[[ -3.9   4.6 -66.7  36.4  -3.7  -7.5 -28.0  -1.3 -14.0  13.1  12.7 -21.6
   63.4  24.7  -8.0 -19.1]
 [ 12.4  -4.2  72.7 -50.6  16.5  12.0  -1.9  13.6  21.9 -15.6 -19.4  34.3
  -70.3 -40.8  11.7  28.7]
 [ 17.0  28.8  19.9 -22.5  25.4  45.0 -60.8  10.2  36.1 -11.6  -0.6  45.0
  -41.4 -13.0  30.4  33.0]
 [ 10.9 -25.7  -6.2  16.8  13.1   8.1 -29.8 -64.5  25.1 -14.6  24.9  33.8
  -24.5  34.4  14.0  30.8]
 [ -5.5  29.2  -9.9 -25.2 -10.1  -2.1  -6.1  68.6 -16.0  17.5 -27.6 -23.3
   13.7 -40.1  -7.8 -25.5]]
->
[[ -3.9 -66.7  -3.7 -28.0 -14.0  12.7  63.4  -8.0]
 [ 12.4  72.7  16.5  -1.9  21.9 -19.4 -70.3  11.7]
 [ 17.0  19.9  25.4 -60.8  36.1  -0.6 -41.4  30.4]
 [ 10.9  -6.2  13.1 -29.8  25.1  24.9 -24.5  14.0]
 [ -5.5  -9.9 -10.1  -6.1 -16.0 -27.6  13.7  -7.8]]

[[-54.2  49.9  32.8   9.6  33.8  42.1]
 [-11.7   0.0   2.3  -3.2  10.0   2.7]
 [ -2.9  -0.7   0.1  -1.2   2.2   0.1]
 [ -8.1  -0.4   1.3  -2.3   6.6   1.0]
 [ 43.7  10.2   7.7  -3.3 -40.8  15.4]
 [ 64.3   3.8  12.9 -19.9 -59.1  26.8]
 [ -5.2  -0.3   0.7  -1.3   4.2   1.2]
 [-43.7  31.0  23.0   2.6  29.0  29.2]
 [-30.9  13.6  12.5  -2.6  22.3  16.2]
 [ -1.5   0.1   0.4  -0.8   1.6   0.4]
 [-21.5   4.5   7.3  -3.8  16.6   8.0]]
->
[[-54.2  32.8  33.8]
 [-11.7   2.3  10.0]
 [ -2.9   0.1   2.2]
 [ -8.1   1.3   6.6]
 [ 43.7   7.7 -40.8]
 [ 64.3  12.9 -59.1]
 [ -5.2   0.7   4.2]
 [-43.7  23.0  29.0]
 [-30.9  12.5  22.3]
 [ -1.5   0.4   1.6]
 [-21.5   7.3  16.6]]

[[-19.0  22.1  17.7 -45.6  15.4]
 [ 22.8 -31.4 -23.9  64.6 -25.0]
 [  5.1 -21.6  -8.1  50.9  -3.3]
 [-15.2  -5.7  19.5  20.6  33.4]
 [  9.2   1.4 -25.3  -9.4 -36.0]
 [  4.5  -2.2 -34.3 -15.6   3.7]
 [-11.0   1.7  44.4  22.2  14.9]
 [ 21.2  -0.9 -35.9  -9.6 -32.0]
 [-12.6  16.0 -31.3 -48.5  15.2]
 [ 20.7  13.0 -28.4 -47.3 -30.7]
 [  7.4 -17.7  23.4  51.7  -8.0]
 [  5.2  21.6 -18.7 -65.9  -3.7]]
->
[[-19.0  17.7  15.4]
 [ 22.8 -23.9 -25.0]
 [  5.1  -8.1  -3.3]
 [-15.2  19.5  33.4]
 [  9.2 -25.3 -36.0]
 [  4.5 -34.3   3.7]
 [-11.0  44.4  14.9]
 [ 21.2 -35.9 -32.0]
 [-12.6 -31.3  15.2]
 [ 20.7 -28.4 -30.7]
 [  7.4  23.4  -8.0]
 [  5.2 -18.7  -3.7]]

[[-23.4  31.4   5.7  27.8  21.1 -20.4 -26.9  35.1  49.4  45.5]
 [ 12.3 -29.1  -4.5 -17.1   2.7  21.6  35.5 -27.6 -65.3 -50.3]
 [ 67.4  -4.5   9.4 -28.7 -28.0  -3.0 -20.4 -16.9   9.2   7.7]
 [-31.5  27.5 -53.6  -7.2  -7.8 -29.2 -19.1  17.0  -2.7   6.8]
 [ 54.2 -14.1  16.5  16.5 -28.6   9.1 -32.0   4.1  20.9 -12.6]
 [ -5.9 -15.2  25.2 -28.2 -14.7  24.0  16.2 -26.9  -6.5  -3.2]
 [ 17.7  -9.8  -1.3  53.9   1.1  -1.2 -32.1  25.2   5.1 -26.0]]
->
[[-23.4   5.7  21.1 -26.9  49.4]
 [ 12.3  -4.5   2.7  35.5 -65.3]
 [ 67.4   9.4 -28.0 -20.4   9.2]
 [-31.5 -53.6  -7.8 -19.1  -2.7]
 [ 54.2  16.5 -28.6 -32.0  20.9]
 [ -5.9  25.2 -14.7  16.2  -6.5]
 [ 17.7  -1.3   1.1 -32.1   5.1]]

[[ 33.4 -25.3 -40.2  13.3 -39.1  30.9  52.8 -62.3  54.7  53.0  24.1]
 [ 31.9  35.6  23.0 -10.0  25.4 -22.6  10.2  66.5 -45.6   3.5 -34.5]
 [-55.3 -36.1 -32.5  35.0 -46.6  26.2  45.8  64.1  24.1 -45.5  20.6]
 [-49.3 -28.7  -8.6 -11.2 -23.0  24.9 -54.3 -26.2  -7.7  36.1  24.8]
 [-30.1  33.5 -45.4  15.3  20.5 -37.4 -12.7  62.6   6.3 -11.4   5.9]
 [-14.6 -18.1  37.5 -25.0  42.3 -22.9 -48.2  26.2 -15.0 -46.2  51.5]
 [ 28.7  39.1 -23.0  34.4  50.9 -65.9  41.2 -26.7  36.9  -1.2   0.3]
 [ 34.2  39.5  35.9 -29.7 -32.6  53.9 -41.8 -33.1 -54.6  39.1 -45.8]]
->
[[ 33.4 -40.2 -39.1  52.8  54.7  24.1]
 [ 31.9  23.0  25.4  10.2 -45.6 -34.5]
 [-55.3 -32.5 -46.6  45.8  24.1  20.6]
 [-49.3  -8.6 -23.0 -54.3  -7.7  24.8]
 [-30.1 -45.4  20.5 -12.7   6.3   5.9]
 [-14.6  37.5  42.3 -48.2 -15.0  51.5]
 [ 28.7 -23.0  50.9  41.2  36.9   0.3]
 [ 34.2  35.9 -32.6 -41.8 -54.6 -45.8]]

[[ 18.8   6.6 -82.9   5.1   3.9]
 [  1.5   2.4  14.1   7.3  17.8]
 [ -2.4  -8.3 -17.6 -32.0   2.6]
 [-23.8   4.7  28.7  11.6  -0.5]
 [-26.3 -13.3 -12.0 -15.5 -12.1]
 [-11.2   0.1   8.6  28.9 -14.2]]
->
[[ 18.8 -82.9   3.9]
 [  1.5  14.1  17.8]
 [ -2.4 -17.6   2.6]
 [-23.8  28.7  -0.5]
 [-26.3 -12.0 -12.1]
 [-11.2   8.6 -14.2]]

[[  2.5   3.0  23.2 -56.7  10.8  -4.1  -5.4   0.1  -2.4  -3.3  -3.6   1.4
    6.0   4.2  -0.9  -5.8]
 [  2.8   2.2  15.9  21.0  -3.4   2.7  -0.6  -6.0   2.8 -10.8  -0.1   2.1
    0.4   0.8   1.5  -0.2]
 [ 20.3  -2.1   0.5  84.4 -15.0  -1.1  -7.2   9.4   1.1 -25.4   8.8 -10.2
   -3.5   8.4   1.4  19.6]
 [ -3.5   2.0  24.9   5.2  -0.5   3.0   3.5   1.2   1.9   1.3  -5.3  -1.2
    5.5  -4.5  -0.1   0.6]
 [-10.1 -19.9   3.3 -81.2  15.3 -10.5 -10.2  -3.7   1.3  16.0  -1.0  -6.4
    3.5   5.6  -3.4   4.6]]
->
[[  2.5  23.2  10.8  -5.4  -2.4  -3.6   6.0  -0.9]
 [  2.8  15.9  -3.4  -0.6   2.8  -0.1   0.4   1.5]
 [ 20.3   0.5 -15.0  -7.2   1.1   8.8  -3.5   1.4]
 [ -3.5  24.9  -0.5   3.5   1.9  -5.3   5.5  -0.1]
 [-10.1   3.3  15.3 -10.2   1.3  -1.0   3.5  -3.4]]
